[[ 17.7  -3.7  -0.5  -3.7   1.1  11.7  19.9  -1.4 -10.1]
 [ 13.8  -7.1  -0.5 -14.0   1.1  11.7  19.8   1.0   0.2]
 [ 17.7  -3.7  -0.5  -3.7   1.1  11.7  19.9  -1.4 -10.1]
 [ 13.8  -7.1  -0.5 -14.0   1.1  11.7  19.8   1.0   0.2]
 [ 13.8  -7.1  -0.5 -14.0   1.1  11.7  19.8   1.0   0.2]]	17.7

[[  5.035  -7.860 -21.420 -14.627 -15.415  -3.680   4.554  -9.943 -13.511
   -7.369  -7.366 -15.129  -0.657   2.796   3.466 -11.903]
 [  5.094   7.381 -12.515  -7.473  -4.670 -13.120 -23.211   4.869 -12.883
   -9.465  -3.104 -18.254 -15.068  19.464  19.066  -3.349]
 [-24.662  17.360  -8.084  -0.220 -16.357  12.640   8.619  11.131 -14.064
   13.818  -1.997   9.885 -13.741   0.212 -17.904  10.689]
 [ -9.591  14.519  -8.721 -14.144  -7.296  -6.147 -19.494 -15.755 -16.758
   -2.287  -9.498   2.994 -10.358  17.935   7.613   9.951]
 [  9.259 -24.588  -3.380  -8.225   4.064 -12.928   0.050  -0.411  -7.483
  -20.767  10.202 -10.353 -12.687 -17.695  -2.772   4.151]
 [  9.604 -15.741 -10.571  -9.077  -3.464 -10.710  -0.743  18.608  -9.270
  -11.478  -1.869 -15.679 -10.586  12.081  21.080 -10.988]]	5.035

[[-1.5  0.1  0.6 -1.8  0.0  0.2 -1.4 -1.5  2.3 -2.0 -0.5 -2.0]
 [-0.1 -0.6  1.0 -0.3 -1.7 -1.5 -2.3 -1.5  0.2 -2.5  0.7 -1.1]
 [-0.4 -1.8  2.0 -0.9 -0.4 -0.1 -1.4 -2.4 -1.2 -1.3  0.5 -0.8]
 [-0.9 -1.3 -0.4 -0.1 -0.6 -1.0  0.2  1.1 -0.6  0.0 -0.5  1.2]
 [-1.2  0.1 -1.7 -1.2 -1.0 -1.5 -0.2  0.5 -0.3 -0.1 -0.4 -0.9]
 [ 1.7 -1.0  1.6  1.5 -2.0 -1.5 -1.4 -1.7 -1.3 -1.4  1.9 -0.3]
 [ 0.2 -0.1 -0.4  0.3 -0.8 -1.0 -2.0  0.0 -0.6 -1.7 -1.1 -1.1]
 [-1.1 -0.3 -1.1 -1.5 -2.0 -2.3 -0.3 -0.7 -1.2 -0.3  0.7 -0.9]
 [ 0.6  1.8 -1.5  0.0 -0.5 -0.3 -0.2 -1.0 -1.0  0.0  0.2 -2.5]
 [ 0.0  0.0 -1.0  0.0 -1.0 -1.2 -0.8  0.2 -1.3 -0.5 -0.6 -1.1]
 [-0.4  0.7 -1.1 -0.3 -1.0 -1.3 -1.0  0.6  0.5 -1.0 -0.7 -1.8]
 [-1.8 -0.6 -1.0 -1.2 -0.5 -0.9 -0.6  1.2  1.4 -1.0 -1.4  0.1]]	-1.5

[[-0.374  0.914 -0.437  1.635 -1.082 -1.314]
 [ 1.762  0.605  0.224  0.960  2.390  1.547]
 [-0.955  0.031  0.285  1.456 -0.111  0.239]
 [ 1.218  1.029  0.142  1.061  1.219 -0.874]
 [-1.331  0.495  1.851  1.004  2.269  2.130]
 [-1.700 -1.152  2.342  0.920 -0.965  2.238]
 [-0.817 -0.082  1.051  2.139 -1.299  1.959]
 [ 1.510 -0.776 -0.685  0.041 -0.337 -0.086]
 [ 0.438 -0.281 -0.659 -0.408  0.598 -0.070]
 [ 1.123 -1.018  1.997  0.546 -1.114  2.012]
 [-0.798 -0.051  0.581 -0.384 -1.708  0.219]]	-0.374

[[  4.48  -1.04  -0.76  -6.03   3.96   0.66   0.29   0.06  -2.04   1.42
   -1.41]
 [ -0.39  -2.23  -4.04 -12.31  -6.22  -5.32  -2.75  -6.48  -0.04  -1.86
    0.64]
 [ -4.76  -1.05  -0.02   8.40 -12.15  -0.51  -0.14  -4.17  -2.20  -0.28
    1.38]
 [ -1.18  -2.36   0.69   3.40  -1.43  -6.85   0.27  -1.81  -0.13   1.01
   -2.83]
 [  1.06   6.40   2.88   5.73  -4.50  -2.53   1.96  -0.46  -6.21  -4.36
    0.06]
 [-11.82  -7.04  -8.79 -15.44  -2.09  -2.05   2.74   0.35  -1.77  -0.72
   -0.58]
 [-10.45   1.16   2.91  16.12  -3.47  -2.86  -5.91  -3.20  -0.56  -1.19
   -1.26]
 [  6.39  -4.85   1.89   2.37   7.21  -3.40   0.29   2.05  -1.82  -0.44
   -3.38]]	4.48
---
[-66 -55  -6 -59] -> -6
[ 59   7 -22  -4   0   1] -> 0
[ 60  22  49  71 -34 -58] -> -34
[  9 -10  75 -16  26 -56] -> 26
[ 43  19 -42  74 -23 -27] -> -23
[ -9 -32 -63 -37] -> -63
[ 55  43 -35  19  36  13] -> 36
[ 72   0  28 -43] -> 28
[-59  27 -40 -13] -> -40
[-32 -15  58  48] -> 58
---
[[ -2 -18  -1 -11  15   3   5]
 [ -3 -29 -18  -9  25  21  -4]
 [-36 -33 -13 -56  29  10  28]]: -1

[[  2  32 -61  50  31  50  -7]
 [  7  22  16  33  15   2  -8]
 [ 11  -4  22  39   3  -1 -19]]: -61

[[  1   1 -48 -36  37 -31]
 [-45  58 -14  -4  -3 -50]
 [ 16  17   8 -58  29  43]]: -48

[[ 18  26  40   4   1 -12]
 [ 22 -56 -47 -10  44  64]
 [ 35  -6 -44 -42  47   8]]: 40

[[-36  33 -23 -60 -35 -62 -52]
 [ -8   9  -5 -15 -11 -15 -13]
 [-24  12 -13 -30  -4 -35 -23]]: -23

[[ 16 -10 -55  13   5]
 [  5   0  11  13  -6]
 [-17  -4 -32 -18   6]]: -55
---
Input: ((2733, 5119, 3222, 3194), (9165, 7129, 8660, 8676), (5280, 5943, 5477, 5494))
Output: 5119
Input: ((29, 27, -46, 30, -47, 30), (-49, -48, -1, -49, -1, -49))
Output: 27
Input: (12, 58, 54, 58, 92, 41, 94)
Output: 58
Input: (-423, -517, 626, 261, 94, -182, -725)
Output: -517
Input: (-774, 151, 564, -873, 5, 440, 890)
Output: 151
Input: (43, 151, 16, 238, 101, 249, 84)
Output: 151
Input: (83, 194, 3, 128, 214, 161)
Output: 194
